One turn sends every row of this set to another row. A few are shown first. Where does it send the rows asked after them?
sen: [-15 -12   4   4   6   9  12   7   6  -2  10  21  14  26 -16   0  -1 -14
 -10   9   4   2  -3 -41]
zimim: [-15  -5   7 -11  -1  13  -4  -2  10   7  -9  22   5   9 -12   5   8 -11
  -8  12  -9  24  -2 -20]
mal: [  1  -8   1   2 -11   6  17  13   6  -1  12  18  11  14   0  16 -16  -9
   2   0  10   0   2 -16]
vak: [-15   1 -11  -2  -1   6  16   2  17  13   8  23   1   4  -3   4   1  -6
  17   2  21  -3 -11 -30]
vedib: [-19   7  -4  -6  -5  15  -1   4   7   4  11  28  29  16   9   3   2 -20
 -10   9   7  20   0 -27]
kalo: [-11  -3  -8  -7  -4   4  22   3  21  15   3   9  17  12 -22   4   6   2
  -2   0  15  14   0 -32]
fir: [ -3 -17   9  -4  11  10  22   7   7   5   5  20   0  11 -11   0   6   3
 -10   4  -3  17  -1 -36]
lega: [  4  -3   3   1  -3  16   4  -3   2  -8   5  13  14  11  -4   0  14 -18
 -11  -9   9  13   4 -20]
mip: [-19   3 -13  -4  -4   7  14   0  15   7  11  27   4   1  -3   0  -1  -5
  18   2  18  -3 -10 -25]
nom: [-17  -9   7  -3 -11  10   8   1   0   3   1  26  -5  14  -5  11 -11 -15
   3  -5  -1  -1   1 -16]
fubom: [ -9 -10  -3   1   9  19  20   9  18  -8   9  25   2  16  -5 -11  -1  -1
   1  -5  14  24  -7 -29]
rupa: [-16  -6   7  -2  12   2  16   1   4  15  11  28  -2   1  -4   0  -4  -1
   9  17   5   3 -16 -27]
podom: [-15  -8   2  -1 -14  13   6   1   0   8  -4  27  -3  15 -10  13  -9 -19
   1  -4  -2   1   0 -20]
Zubak: [ -5  11  -4  -7  10  15   7  -2  13  -8   8  27  23   6   3  -4  10 -11
   4   7  10  31  -3 -23]
tagan: [ -6  -4  11   4 -13   7  10  18   8  11   8  13   4   6  -9  11  -4   7
   0   8  22  16  -4 -25]
gon: [ -4   5  -1  -8  -6  -4  13  -9  -2  11   0  24  28   5  -2   1  -8 -15
  10   4  -4   9 -10 -15]
bepa: [ -3   1   8   1 -14   6   2  18  15  12  11  12   5   9  -9   4   8  -1
  -3  17  11  19   1 -18]
pob: [-14  -7  14  10  -7  -2   8  16   9   5   8  22  17   4   5  -6  -3  -4
   8  13  22  20   2 -29]
Nimu: [  0  -8  11  -3   5  11  17   9   5  -1  12  19   1  12 -14   2   0  -1
  -1  17  -6  10  -7 -43]
Pugo: [ -1  -2   3   2   1  23  28   1  21   5  14  25  15  24  -4   4   1  -9
  15   7   7  19  -6 -35]
pima: [-17  -3   1  -1  11   2  15   3   5   8  15  30   3   1  -6  -3  -6   0
  10  17   2   0 -16 -25]
zefu: [-14  -4  15 -12  -2  11  -1   0   3   6  -6  20  -4   1   0   6   3 -11
  -1   4 -11  18  -3 -30]
Numo: [-22   1  16  -2  -5  -1  -1   6   1   2   4  25  12  11   4  -3  -2 -16
   1  15  -5  23   3 -32]
Sabug: [-15  -3 -13  -3  -3  23  12  -5   7   4   1  37   0  15   3  12   1 -15
   7  -5  12   4 -10 -27]
tefi: [-18  -3  -9  -7  -4   6   5   9  19   3   3  15  30  13 -12  -1  -5 -19
  -2   7  13   5   6 -33]
lali: [-11  -2  -7 -13  -6  13  18   6  20  12   2  17  23   2 -20  -1  -5  -1
  10   8  20  12  -1 -31]
vepiv: [-10  -2   1 -15 -13  10  17  -2  13  18  -8  27  12  10  -7 -15   6  -9
  10  -3   7  28   2 -23]
nonum: [ -8  14   1  -6  -2  -2  13   9  17   6  16   6  22  13 -17  -3   1  -9
   2   7   9  17   4 -23]
Pibi: [  0  -5  -6  -7  -5  11  25   3   8   5  13  26  23  17   0   7 -22 -11
   4  11  -5  16  -4 -24]
Nuze: [-19 -10   2  -1  -3   1  11  -4  10  11  -7  20  13  13   4 -16   5 -18
   5 -12   7  11  -9 -36]
dage: [-17   2  -2  -5 -10  10  17  -5  12   9   1  15  10  22 -19 -12   3 -14
   2 -16  10  18  -1 -22]
fepu: [-25   6  13  -3   4   8   3  -1   4  11   0  28   6   7 -11 -12   5  -8
   1   3   2  30  -5 -15]
Rudap: [  4  -9  -1   4 -14  10  12  14   4   3  11  18  11  11  -3  17 -14 -12
  -2   5   5   2   4 -19]
saz: [ -8  -6  -1 -14  -7  15  10  -6  15  15 -16  20  19   5  -5  -6   0 -17
  10  -8   0  18  -7 -24]
pamev: [-17  -9   6   9   4  12  22   4  15  10  13  30  18  20  10 -13   2 -11
   9   2  14  20  -8 -34]
Bekol: [ -1  -1   6  -1   3   5   8  -8  -8  12  10  28  16  -5  10   3   4  -7
   3  15   7  10 -14 -19]
ganav: [  1  -2   0  -7  -1  19  20  10  23   1  13  28   8  19   1  -5   5  -4
   9  15   6  29  -1 -31]
kikos: [-19  -2  -8  -4  -6  22  10  -8   4   0   7  37   0  12   6   8   0 -13
   7  -5  11   2  -8 -20]
Keket: [-10 -12   1   8  -5   6   3   4  -5   4   1  20  13  15   0  -3  10 -10
 -15  -6  19   4 -11 -33]
taka: [ -4   5  -2 -11 -11  -2  15 -11   1  15   4  21  27   3   1   0  -9 -14
  11   9  -1  14  -7 -20]
seguk: [ -2   1   3   2   4   2   7  -2  -8   7  11  29  17  -4   5   3   2  -5
   2  13   4   4 -16 -15]
luvov: [  3  -4  10   1  -9  13  12   0  -3  16   6  22   7   6   3  -3  24  -8
  -8  -6  10  17   2 -22]
puze: [ -5   4 -10  -5   0  22  10 -11  17   4   5  21  21  16  -4  11  21 -12
  -4   4   6  20  -3 -27]
Nat: [-11  10  -3  -8  -4  30  11  -9  10  16  12  28  20  11   5   7  15 -16
   1   0   7  17  -5 -25]
dez: [  0  -3  -5  -7  -1   8  26   1   7   1  10  27  24  21   1   8 -19 -12
   7   4  -2  12  -7 -20]
Liror: [ -9  -7   9  -8  11  11  10   9   4  -3   7  17  12  16 -18  -2  -7  -6
 -18   7  -1  21  -2 -20]
sigi: [  1   0   8   1 -12  15   2   5  -8  18   6  18  11   7   0   5  12  -7
 -14  -1   7  12 -13 -20]
koni: [ -7   3  12  12  -2   4   6  12  12   3  14  13  -1   2  -3  -8  15  -6
   5  -1  14  15   0 -21]

puze turns into zimim
sen turns into tefi
Bekol turns into rupa
Now find these:
dez turns into gon
dage turns into lega
saz turns into sigi

